In the rows, zero is written as 128.
Each path below is one point turned by a fixed rotation once a step. After each direction that follows a path, write how fast that rotation turns it, in deg/step (0 if it stays still).
Each turn is a multiple of 5 degrees from 10 to 175, or 0.
Each row of a path follows its step; steps can be skipped.
Rotation 1:
step 0: [122 140 132 132 136 128 129 119 115 115 116 132 130 126 127 130 127 132
 128 128 121 126 126 129 139 139 132 128 113 135 133 135 122 135 130 133
 131 128 134 134 132 125 123 132 121 123 131 131 138 125 128 120 146 133
 114 116 129]
step 1: [138 128 129 128 123 133 125 123 119 136 135 129 129 139 123 141 122 120
 126 132 135 131 134 139 122 134 136 128 115 116 145 144 129 128 132 137
 124 128 131 133 134 126 121 139 125 126 124 122 140 133 128 137 132 125
 128 122 129]
step 2: [128 123 135 133 119 131 128 127 119 126 124 129 139 122 125 138 134 118
 127 138 115 125 134 127 132 133 120 119 128 117 126 132 137 137 133 139
 135 125 129 124 114 137 130 131 127 121 134 128 142 129 110 126 134 130
 118 121 126]
step 3: [127 126 134 125 129 130 128 136 121 128 126 126 124 129 127 126 123 131
 127 136 125 126 121 137 125 131 123 126 133 127 138 130 129 125 135 143
 126 146 135 133 120 143 117 140 116 106 116 135 135 128 131 126 128 124
 135 126 131]
step 4: [118 145 137 136 121 129 119 128 119 125 119 125 120 129 127 115 132 124
 126 137 134 123 130 132 130 139 131 113 125 120 127 140 121 123 135 131
 133 126 126 133 120 125 134 129 124 122 135 133 132 134 114 127 131 120
 140 126 134]
step 5: [133 124 117 125 128 115 124 124 124 117 129 114 133 138 133 138 124 131
 120 148 127 134 134 131 137 132 136 124 131 113 126 134 126 119 130 133
 126 139 117 135 123 129 124 128 125 120 123 128 130 133 124 123 122 130
 140 126 125]
step 6: [128 146 128 129 132 129 135 124 119 125 135 130 129 122 134 119 137 138
 131 140 124 131 126 132 138 136 137 124 126 115 113 122 123 122 132 137
 139 127 140 128 131 133 123 129 121 123 120 124 130 130 113 125 129 134
 119 129 126]
step 7: [126 135 133 119 123 125 119 116 125 124 131 127 126 138 125 127 122 133
 136 136 129 143 119 133 120 133 125 133 119 116 128 133 114 135 124 127
 131 145 135 138 126 126 128 136 130 125 123 138 129 137 124 136 122 137
 126 126 117]
step 8: [128 139 124 135 125 126 127 131 130 133 143 117 132 128 127 125 134 133
 118 139 118 127 127 133 130 124 133 123 119 125 129 126 116 131 127 128
 132 137 130 135 114 128 132 134 129 141 139 130 145 134 118 127 137 122
 115 120 125]
step 9: [138 131 132 132 138 120 124 122 124 136 136 125 129 134 128 133 118 130
 135 130 122 127 125 128 134 132 130 132 127 121 129 125 118 134 127 135
 117 137 119 130 133 136 122 143 131 116 131 145 130 124 123 118 136 136
 122 115 137]
Directions:
[130 129 129 129 127 128 126 127 127 132 128 130 128 129 127 127 126 126
 129 125 129 128 127 128 126 127 130 128 130 126 127 130 124 129 128 130
 130 124 129 125 130 127 126 129 130 128 127 131 125 127 124 130 127 127
 130 128 130] | 135
[129 126 129 128 128 127 127 128 125 128 129 127 128 127 133 128 130 127
 130 125 129 130 129 127 129 128 128 129 129 127 128 129 123 126 130 125
 131 130 127 129 129 129 126 126 124 132 128 129 128 129 129 130 129 129
 125 127 126] | 45
[129 130 127 130 127 128 129 127 130 128 127 130 128 129 131 128 127 127
 128 129 129 130 129 129 124 128 126 124 127 128 127 129 128 129 130 126
 127 131 129 127 128 129 123 126 131 128 129 128 127 128 129 123 131 128
 128 131 127] | 0
Rotation 2:
step 0: [145 120 138 132 141 126 121 129 133 137 122 118 128 123 125 116 119 121
 131 137 138 130 121 122 138 125 127 129 126 131 116 125 122 132 126 130
 129 123 117 135 133 128 131 138 126 136 126 127 125 117 138 130 127 126
 129 121 136]
step 1: [126 130 130 125 128 119 135 115 124 122 138 120 128 137 132 131 127 109
 132 132 125 127 128 126 123 139 130 126 120 131 118 137 122 132 131 121
 128 140 121 133 131 133 123 135 144 124 124 132 122 128 135 126 132 142
 132 127 117]
step 2: [139 133 122 134 135 137 131 126 127 126 140 137 120 136 134 125 125 131
 141 132 131 115 133 120 129 127 125 124 136 118 129 128 137 123 124 127
 136 124 129 133 117 123 128 115 131 128 125 137 129 116 115 126 133 139
 132 128 122]
step 3: [118 121 133 135 128 126 120 131 133 116 130 130 136 134 135 132 128 129
 127 127 126 130 124 121 123 120 136 130 133 123 139 127 131 141 132 110
 116 125 126 131 131 129 131 119 122 126 132 133 129 132 114 124 114 118
 137 129 119]
step 4: [135 128 123 121 131 136 126 130 138 128 131 119 131 134 136 119 128 144
 122 117 133 124 126 131 137 124 131 133 118 132 125 118 130 129 121 128
 124 121 136 127 141 128 139 127 131 140 126 141 119 139 134 126 122 125
 117 129 130]
step 5: [128 127 142 127 126 127 120 122 147 133 133 121 123 130 129 119 134 117
 122 135 133 141 121 135 122 127 137 131 130 135 123 121 128 127 128 136
 127 131 132 134 112 128 120 133 140 130 131 125 126 136 131 132 127 126
 129 116 136]
step 6: [144 133 122 120 125 136 132 123 128 134 133 124 133 131 127 125 121 122
 120 133 125 136 140 123 124 132 123 139 125 122 140 129 127 114 135 124
 130 131 124 133 126 131 120 135 138 115 114 130 125 118 135 130 135 125
 133 133 122]
step 7: [115 129 121 138 121 127 126 132 121 121 130 130 129 126 134 122 118 138
 124 127 128 127 123 120 123 129 128 129 148 118 119 130 131 120 122 130
 137 126 126 134 130 127 130 127 140 111 132 122 131 135 120 125 134 133
 141 128 122]
step 8: [129 136 136 132 128 128 128 133 120 110 125 131 135 130 114 128 119 134
 125 125 133 117 135 134 130 114 117 137 125 130 128 120 121 128 127 118
 114 128 136 132 131 117 133 121 128 135 127 122 131 130 116 126 132 118
 130 125 126]
step 9: [120 135 128 120 135 121 123 118 130 120 136 115 134 130 126 123 129 133
 128 110 126 136 120 138 125 129 125 120 130 136 139 120 129 134 125 139
 132 137 129 124 129 129 132 119 122 139 127 126 128 140 131 132 128 125
 130 140 135]
Directions:
[128 128 129 125 127 128 129 129 127 127 127 129 130 127 130 127 127 129
 127 129 126 128 126 128 127 126 129 127 129 125 126 128 132 127 125 125
 126 128 129 128 131 125 130 129 124 128 131 130 128 128 126 131 131 125
 128 129 127] | 80
Rotation 3:
step 0: [120 126 128 126 125 141 129 126 135 131 123 130 126 141 128 133 131 126
 131 119 135 122 130 133 118 120 127 133 125 128 126 123 118 131 132 122
 130 125 125 116 119 130 120 125 131 130 119 120 120 128 138 120 126 128
 113 118 139]
step 1: [125 140 131 124 124 111 129 132 125 119 134 137 134 128 121 129 126 132
 130 134 122 132 125 129 136 120 129 126 125 113 135 130 132 119 122 130
 124 135 122 126 123 119 121 127 135 133 123 138 139 136 120 129 127 135
 131 128 124]
step 2: [127 120 121 123 132 135 122 120 140 141 127 137 124 127 137 134 124 121
 131 131 136 126 129 127 125 118 127 131 139 127 118 132 135 130 121 116
 128 130 127 130 132 122 126 128 123 135 120 128 114 119 129 126 132 122
 127 135 136]
step 3: [131 130 136 137 121 122 129 123 122 123 129 125 133 146 118 127 121 129
 128 130 122 123 131 132 126 136 129 123 117 124 136 129 136 132 130 126
 122 126 135 120 117 119 136 131 136 125 119 135 126 128 131 142 129 127
 120 132 124]
step 4: [128 119 120 130 125 133 119 143 139 127 127 140 118 120 132 132 126 135
 129 123 139 131 126 127 130 120 126 130 130 128 138 137 132 116 121 127
 126 128 129 128 129 131 132 114 124 129 131 137 122 136 136 123 121 123
 133 131 123]
step 5: [127 135 122 122 131 130 131 121 122 124 134 132 126 142 126 132 139 134
 133 133 117 112 121 133 127 135 134 126 140 120 127 127 121 131 131 121
 124 119 127 126 135 125 136 135 133 119 126 131 118 123 126 126 133 134
 116 129 124]
step 6: [133 118 125 124 120 129 116 128 139 122 117 130 130 121 126 128 122 127
 136 131 119 136 126 124 129 130 128 133 124 123 131 126 131 125 128 129
 121 133 130 125 115 127 119 122 136 130 132 130 140 127 136 119 133 109
 124 120 124]
step 7: [123 123 123 125 129 129 133 129 122 128 119 129 131 133 125 128 127 119
 125 127 133 127 132 131 124 127 133 137 150 118 139 135 124 130 130 112
 125 129 133 125 136 129 125 129 122 129 123 129 132 130 125 133 121 148
 131 133 122]
step 8: [128 121 119 126 125 130 121 133 130 126 130 112 122 132 129 130 131 140
 137 134 121 135 129 123 128 122 127 113 127 129 128 127 133 135 131 138
 134 131 127 116 125 115 123 133 131 140 125 133 123 127 132 123 127 124
 114 126 134]
step 9: [120 125 137 120 121 129 135 136 130 133 125 143 130 131 119 119 133 131
 122 132 140 127 128 137 120 135 138 145 131 125 127 122 135 120 125 126
 122 131 127 131 118 133 125 129 130 134 119 130 124 140 126 127 129 131
 125 130 127]
Directions:
[129 131 125 131 130 127 131 131 127 127 126 127 128 129 128 130 130 128
 126 129 125 130 126 126 128 129 133 127 126 126 127 128 127 129 126 125
 128 128 128 124 126 125 129 127 127 127 128 124 127 127 127 131 127 127
 129 126 128] | 155
Rotation 4:
step 0: [127 118 133 120 138 136 127 126 126 138 128 123 128 119 121 112 132 123
 133 134 126 115 122 125 127 121 121 127 120 136 126 126 133 121 131 129
 126 133 122 136 124 119 132 128 132 125 125 137 125 123 124 136 123 138
 132 133 114]
step 1: [124 131 126 124 135 124 120 135 129 125 122 114 129 131 122 129 122 127
 134 135 118 125 132 122 129 132 129 132 116 123 130 127 130 115 113 124
 123 137 133 126 126 126 131 123 119 127 127 122 131 118 132 119 126 145
 119 128 124]
step 2: [121 118 127 121 133 143 128 133 124 136 123 113 125 131 117 127 135 126
 132 127 129 138 129 127 123 131 122 139 118 129 127 125 129 126 129 138
 134 133 120 121 127 122 144 122 133 126 122 133 121 131 123 128 122 124
 123 134 131]
step 3: [127 118 138 133 135 127 135 120 120 124 115 124 129 121 120 122 118 128
 121 135 126 126 122 118 126 134 128 131 123 123 130 118 124 118 122 121
 120 132 127 129 130 125 143 119 123 128 143 129 123 125 129 130 136 130
 125 127 127]
step 4: [119 129 140 129 132 139 129 131 130 123 117 115 128 124 121 136 131 119
 123 120 133 131 122 122 126 121 134 127 127 118 130 125 132 111 128 137
 131 129 124 115 127 132 129 124 131 137 120 121 133 125 118 123 127 130
 129 126 126]
step 5: [128 120 140 126 132 132 135 126 119 121 129 121 132 133 121 138 122 130
 114 124 124 127 126 123 138 131 122 136 128 139 119 125 125 125 121 131
 128 130 123 135 121 120 136 122 129 137 121 133 122 121 129 133 138 129
 140 134 129]
step 6: [121 128 142 125 130 135 135 135 124 135 122 118 136 121 127 125 123 129
 120 126 127 128 121 133 113 124 128 126 133 115 133 133 130 122 119 122
 125 132 126 128 122 121 115 121 125 126 129 131 120 115 126 127 125 134
 137 129 120]
step 7: [128 133 128 127 128 125 130 127 121 124 134 121 137 128 131 131 122 136
 129 121 127 124 120 132 136 130 126 133 122 121 125 130 131 115 121 145
 129 135 134 126 117 122 137 119 140 121 115 130 131 126 129 124 131 128
 129 139 116]
step 8: [114 125 136 130 120 128 134 135 125 140 131 114 117 129 138 128 119 127
 125 128 123 138 123 136 124 122 124 128 128 131 126 128 133 122 123 126
 125 129 123 134 130 122 135 118 127 123 128 126 117 117 137 134 133 130
 120 138 133]
step 9: [126 128 133 137 131 148 130 126 130 133 127 130 137 126 133 121 125 123
 132 127 133 131 127 130 127 128 132 126 122 126 124 122 132 115 130 142
 116 130 128 127 112 131 134 120 126 125 139 133 127 127 135 128 129 132
 125 133 113]
Directions:
[127 131 126 128 127 127 131 126 131 125 127 129 127 124 127 128 128 128
 128 126 128 127 125 127 130 130 131 127 128 128 129 129 131 128 127 127
 128 129 130 126 129 130 128 129 127 126 126 128 127 128 124 126 128 131
 127 128 124] | 120
